Here is a table of points, one per row:
array([ 0.35, -0.18,  0.98, -0.03,  0.75,  0.08, -2.17,  1.26, -0.29, -0.90,  0.81, -0.55, -1.98, -1.32, -0.62, -2.37, -1.40,  0.39,  0.17,  0.56, -0.84,  0.91,  0.20,  0.64])
array([-0.81, -0.02, -0.94, -0.80, -0.99,  0.89, -1.00, -0.18, -0.74, -1.67, -1.64,  0.47,  0.67,  1.68, -0.08, -0.81,  1.63, -0.57, -0.45,  0.95, -0.55,  1.61,  0.57,  0.74])
array([ 0.12, -1.00, -0.69, -0.74,  0.56, -0.18, -1.67, -0.07,  0.06, -1.86,  1.80, -0.81,  1.32, -0.80, -2.30, -0.51,  0.69, -0.37,  0.37, -2.00,  0.34, -1.17, -0.27, -1.43])
array([ 1.45,  0.07,  1.38,  0.70, -0.59, -0.29,  0.10,  0.49,  1.03,  0.87, -1.55, -0.48,  1.08, -0.32,  0.78, -0.41, -0.79, -0.58, -1.25, -1.30,  0.62,  1.25, -0.53, -0.73])
array([ 0.92, -0.66, -0.64, -0.17,  0.75, -1.25,  2.35,  1.50, -0.82, -0.61,  1.26, -2.57,  0.39, -0.03, -0.04,  0.29,  1.29,  1.41, -0.09,  0.76,  1.01, -0.58,  0.28,  1.15])
array([ 0.25,  0.02, -0.42,  1.10,  0.29,  0.56,  0.81,  0.20,  0.47,  0.70,  0.88, -0.41,  0.65, -0.05,  0.27,  1.42,  1.56,  0.90, -0.36, -0.88, -0.54, -2.07, -0.40,  0.36])
array([-0.77,  0.02,  0.48, -0.75, -0.12, -0.32, -1.37,  0.96, -1.33, -1.41, -0.48, -1.30, -1.71,  1.41,  0.42,  0.31, -2.25,  1.03,  0.44, -0.45, -0.56,  0.25,  0.08,  0.66])
array([-0.44,  0.67,  0.21, -0.63,  0.13, -0.50,  0.95,  0.45, -0.69,  0.46, -2.35,  0.23,  0.16, -2.20,  0.62, -0.37, -0.71, -0.15,  0.39, -2.13,  2.48,  0.03,  0.09,  0.32])
array([ 0.60,  3.07, -2.86, -0.09,  0.08, -0.77,  0.01, -0.50, -0.69, -0.46, -0.61, -0.54,  0.34,  0.12,  0.49, -1.22, -1.11,  0.31,  0.25, -1.58, -1.63,  0.97, -0.32, -0.59])
array([ 2.07, -0.78, -1.33,  1.69, -1.02, -0.46,  0.40,  0.03, -0.72, -0.57, -0.16,  0.99, -2.60,  1.89, -0.92,  0.29,  0.21,  0.26, -1.77, -0.95,  0.89, -1.95,  0.47,  0.19])
array([-0.39,  0.62, -0.25,  0.08, -0.10, -1.42, -0.07,  0.12,  0.42, -0.22,  0.64,  0.83,  0.29,  1.12, -1.17, -1.65, -0.12, -0.46,  0.17, -0.16,  1.89,  0.18, -2.45,  0.16])
array([-1.00,  0.05,  1.11,  0.37,  0.00,  0.01, -0.81,  0.29,  0.26, -0.11,  1.03,  2.19,  0.61, -0.12,  0.71, -0.66, -0.37,  1.41, -1.55,  0.93,  0.17, -0.07, -1.14, -1.76])
array([ 1.03,  1.28,  1.40, -0.03, -0.42,  0.75, -0.91, -1.16,  0.45,  1.87,  1.37, -2.26,  0.39,  1.78,  0.79,  0.56,  0.88, -1.99,  1.90,  0.09, -0.66, -1.10, -0.17, -0.28])
array([-1.32,  0.53,  0.04, -0.37,  0.27, -0.09,  1.05,  0.50, -1.03, -0.68, -0.57,  1.62, -1.06, -0.29,  0.14,  0.74, -0.29, -1.12,  1.54,  0.44,  0.46, -0.22,  0.72,  0.17])
array([-0.10, -0.21, -1.11,  1.02,  0.39, -1.28, -1.27,  1.10,  0.68,  1.69,  0.83,  0.89,  0.86,  0.24, -0.10,  0.52, -0.80, -0.53, -0.16,  0.30,  0.35,  1.94,  4.42, -0.54])
array([-0.93, -0.17, -0.08,  0.15,  0.45, -0.21,  2.27,  0.44,  0.40,  1.05, -0.59, -0.01, -0.07, -1.76, -1.94, -1.42, -0.85, -1.27, -0.79,  0.25, -1.76, -1.06,  0.30,  0.46])
array([ 1.62,  0.28, -0.39,  0.63,  3.53,  1.10,  0.07,  0.41,  0.39,  1.31,  0.58,  0.94, -0.37, -0.20,  0.63,  1.01,  0.76, -0.06,  1.04, -0.65, -0.69, -0.97, -0.58,  1.56])
array([ 1.44,  0.71,  1.00, -0.51, -0.72,  0.68, -0.60, -1.68,  0.38,  0.48, -1.39, -0.51,  0.41,  0.50, -2.28,  0.09, -0.70,  2.26,  0.58,  3.08,  0.99,  0.13,  1.36,  0.49])
array([ 0.33, -1.69, -0.62, -1.09, -0.12, -0.61,  0.77, -0.01,  0.97,  1.49, -0.52, -0.97, -0.08, -0.07, -0.16, -0.01,  2.47,  2.21,  0.09, -0.35, -1.21,  0.02, -0.77, -0.32])
array([-1.79,  0.78, -1.10, -0.12, -0.30, -0.15,  0.92,  0.16,  3.84, -3.09,  0.08, -0.16,  0.05,  0.41,  1.62,  0.02,  0.90,  1.43,  0.01, -0.05,  0.47, -0.24,  0.75, -0.57])
array([ 0.32,  1.37,  0.29,  0.44,  0.23, -0.35, -0.35,  0.04,  1.84, -0.08, -0.66,  0.23, -0.19,  1.31, -0.61,  0.83, -0.35, -1.02, -1.28,  0.22, -2.93,  0.50, -0.09, -0.94])
array([ 1.65, -0.21,  0.61,  0.05, -0.97,  0.04, -1.16, -2.47, -0.30, -1.38,  0.54, -0.12,  1.30, -1.10, -0.14,  0.66,  0.32, -0.11, -1.05, -0.74,  0.20, -0.26,  0.58,  0.36])
array([-0.65, -0.39, -0.13,  5.56, -1.17,  0.59, -0.89,  0.82, -0.03,  0.25, -0.39, -0.28,  0.06, -1.52,  0.62,  0.50,  0.11,  0.15,  0.70,  0.54,  0.15, -0.19, -0.89,  1.58])
array([ 0.43,  2.04,  0.93,  1.06, -0.11, -0.08,  0.07, -0.23, -0.57, -0.37, -0.85,  1.03,  0.75,  0.21, -1.41, -0.81,  1.15,  1.26,  1.60, -0.87, -1.13, -0.79,  0.87,  0.05])
array([-0.87,  0.55, -0.45, -0.80,  0.19,  1.58, -0.13,  0.86,  0.78,  0.40, -1.85, -1.78, -1.47, -0.45, -0.89,  0.30, -0.64, -0.41, -0.45,  0.35,  0.03,  1.58, -0.44,  0.31])
array([ 0.34, -0.19,  0.26,  0.40,  1.17,  0.44,  0.91,  0.88, -0.66, -0.81, -1.00,  0.09,  1.64, -0.72,  1.01, -0.42, -0.76,  0.04,  0.73,  1.94, -1.69, -0.42, -0.17, -0.78])
array([ 1.59,  0.84,  0.28, -0.58, -0.48, -0.19, -0.61,  1.73,  2.28,  0.36, -0.69,  0.26, -0.92,  0.30, -0.35,  0.97, -0.10, -0.25, -0.19,  0.08,  0.11, -2.15, -0.28,  1.41])
array([ 0.32, -0.05,  0.36, -1.23, -0.25,  0.60,  0.95, -1.56,  0.56, -1.30,  1.17,  2.00, -0.02, -1.00,  0.00,  1.27, -1.36,  1.25,  0.33, -0.37, -0.75,  0.86, -0.08, -0.22])
array([-1.06, -0.67,  0.07,  0.15, -0.92, -1.03,  0.49, -0.94,  1.25, -0.87,  0.01, -0.16,  0.59,  0.20, -1.00,  0.01, -2.61, -0.89,  1.28,  1.06,  0.57, -0.65, -0.05,  0.31])
array([-0.42, -2.66,  0.89, -0.05,  1.40, -0.66, -1.49, -0.35,  1.21,  0.08, -1.25,  0.44,  0.42,  0.68,  0.34, -0.24, -0.50, -0.32, -0.09, -1.50, -0.01,  0.32,  0.63,  0.92])
array([ 2.08, -0.33,  0.15, -0.59, -0.85, -1.19,  0.35,  0.15,  0.40,  0.49, -0.14,  1.04, -1.46, -0.79, -0.75,  0.19,  0.84, -1.32,  0.40,  1.07,  0.12,  0.83, -0.63, -0.43])
array([ 1.07, -0.33, -0.81,  0.15, -0.28, -0.44,  0.66,  0.26, -0.78,  0.26,  1.24,  0.06, -0.23, -0.44,  1.00, -2.14, -0.36, -0.08, -0.26,  1.08, -0.46, -0.26,  1.01, -1.57])
array([-1.36,  0.38,  0.19, -0.80, -0.17,  2.21, -1.18,  0.45, -1.39,  0.26,  0.11, -0.28,  1.17, -0.58,  0.57, -0.07,  0.36,  0.12, -3.29,  0.76, -0.04, -1.78, -0.48,  1.24])
array([ 1.30, -0.14, -0.22, -1.21, -2.04,  1.92,  0.08,  0.97,  0.01, -0.20,  1.04,  0.87, -0.65, -0.87,  1.81, -0.91,  0.23,  0.03,  1.49, -0.76,  1.22,  0.77, -0.58, -0.55])
array([ 0.11,  0.20, -1.46, -0.08,  3.16, -0.02, -0.91, -0.83, -0.97, -0.59, -1.38, -0.08, -0.75, -0.76, -0.07,  1.39,  1.10, -0.15,  0.03,  1.04,  1.55, -0.98, -1.09, -2.38])
array([-0.59,  0.36, -0.05, -0.24, -0.44,  0.01, -0.93, -0.66,  2.46,  1.27, -0.08, -0.63, -0.43, -0.14, -0.56, -0.41,  0.14, -0.33, -0.65,  0.43,  0.71,  1.68, -0.87,  0.62])
These points spread out most along one direction. Take the direction at right angles to it along which they spread out most. Go by this last direction. How far along it is each point below, from 0 to 99? 50 is the average, and the first point above lies past it. One standard deviation of the points above along it is 16.
array([ 0.84, -0.23,  0.35,  0.30, -0.06, -0.90,  0.03, -1.59,  0.18,  1.21, -0.74,  2.30,  0.84,  0.65,  0.62,  0.03,  1.26,  0.45, -0.35,  1.04, -0.19,  0.29, -1.38,  2.10]) 62
array([-0.45, -0.92,  2.51,  0.73,  0.41, -0.13,  0.79,  0.47, -0.64, -0.32,  0.66,  0.26, -0.31, -0.03, -1.18,  1.40, -0.08,  0.85,  0.18, -0.68, -1.29,  1.08, -0.79, -0.38]) 53
array([ 0.18,  0.37,  3.76, -0.27,  0.41, -1.90,  0.39,  0.44, -0.71, -0.56, -0.04, -0.61,  0.03,  0.95,  1.29, -0.13,  0.84, -0.93,  0.11,  0.16,  0.52, -0.74,  0.36, -1.15]) 49
array([-0.22, -1.21, -0.95,  0.04,  0.63, -1.21,  0.91, -2.41, -0.56,  1.00,  0.85, -0.44, -0.89,  1.49,  1.61, -0.24, -1.06,  0.53,  0.05, -0.26, -0.13, -1.18, -0.43,  0.20]) 43
array([-0.10, -1.71, -0.58, -0.82, -1.13,  1.10,  0.42,  0.37, -0.80,  1.21, -1.46, -0.69,  0.18,  0.62, -0.88, -0.73, -0.26,  0.00,  0.51, -1.37, -0.17, -0.43,  0.28, -1.39]) 47
array([ 0.65,  1.06, -0.34,  0.27,  0.30, -0.66,  1.21, -0.07, -1.11,  0.23,  0.77, -0.76,  1.11,  0.56, -0.75,  2.72, -1.29,  0.02, -1.69,  0.13,  0.71,  1.64, -0.21,  0.42]) 54
array([-0.62, -0.30, -0.66, -1.39, -0.26, -0.22,  0.35,  1.79, -1.98,  0.33,  0.12,  0.74,  2.07,  1.18,  0.32, -0.11, -0.30,  0.82,  1.27,  0.01,  0.27, -0.13, -0.53,  1.52]) 37
array([-1.28, -1.22, -1.38,  0.09, -1.97,  0.11, -0.57, -0.13, -1.21, -0.75,  0.51, -1.15,  0.09, -0.48,  0.17,  1.13,  0.55, -0.53,  1.48,  1.42, -0.70,  0.85, -1.43, -1.07]) 39
array([ 0.70, -0.66, -0.07,  0.92,  1.36,  3.94,  1.99,  0.02,  0.91, -1.17,  0.91,  0.12, -0.03,  2.15, -0.58, -0.83, -1.11, -1.03, -0.17,  0.18,  1.17,  1.28,  0.01, -0.36]) 48
array([-1.54,  0.64,  1.04,  0.32,  0.34, -0.17,  0.99, -1.86, -0.58, -1.23,  0.06, -1.86, -1.76, -0.77,  0.05, -1.91,  0.58,  1.34, -0.21, -0.60,  0.11,  1.67,  1.61,  0.62]) 38
array([-1.85,  0.90,  0.02, -0.11, -0.25,  0.31,  0.89,  0.40, -0.72,  1.91,  1.64,  1.09, -0.88,  0.82, -1.36,  0.63,  1.60, -0.63, -0.44, -0.57,  0.74,  0.14,  0.27,  0.09]) 53
array([-1.01,  0.30,  0.04, -0.10, -1.26,  0.78, -0.04, -0.40, -1.14,  1.08, -0.59,  0.17, -0.15, -0.34,  1.32,  0.52, -0.39,  1.52,  1.08, -0.37,  0.47, -2.16,  0.98, -2.04]) 37
array([ 0.35, -0.37,  0.04, -0.86, -0.31,  0.56,  0.50, -0.36, -0.58,  0.00,  0.71,  0.24,  0.34, -0.58,  1.51,  0.89,  1.16, -2.60, -0.56, -0.25, -0.19, -1.46,  1.20,  1.81]) 53
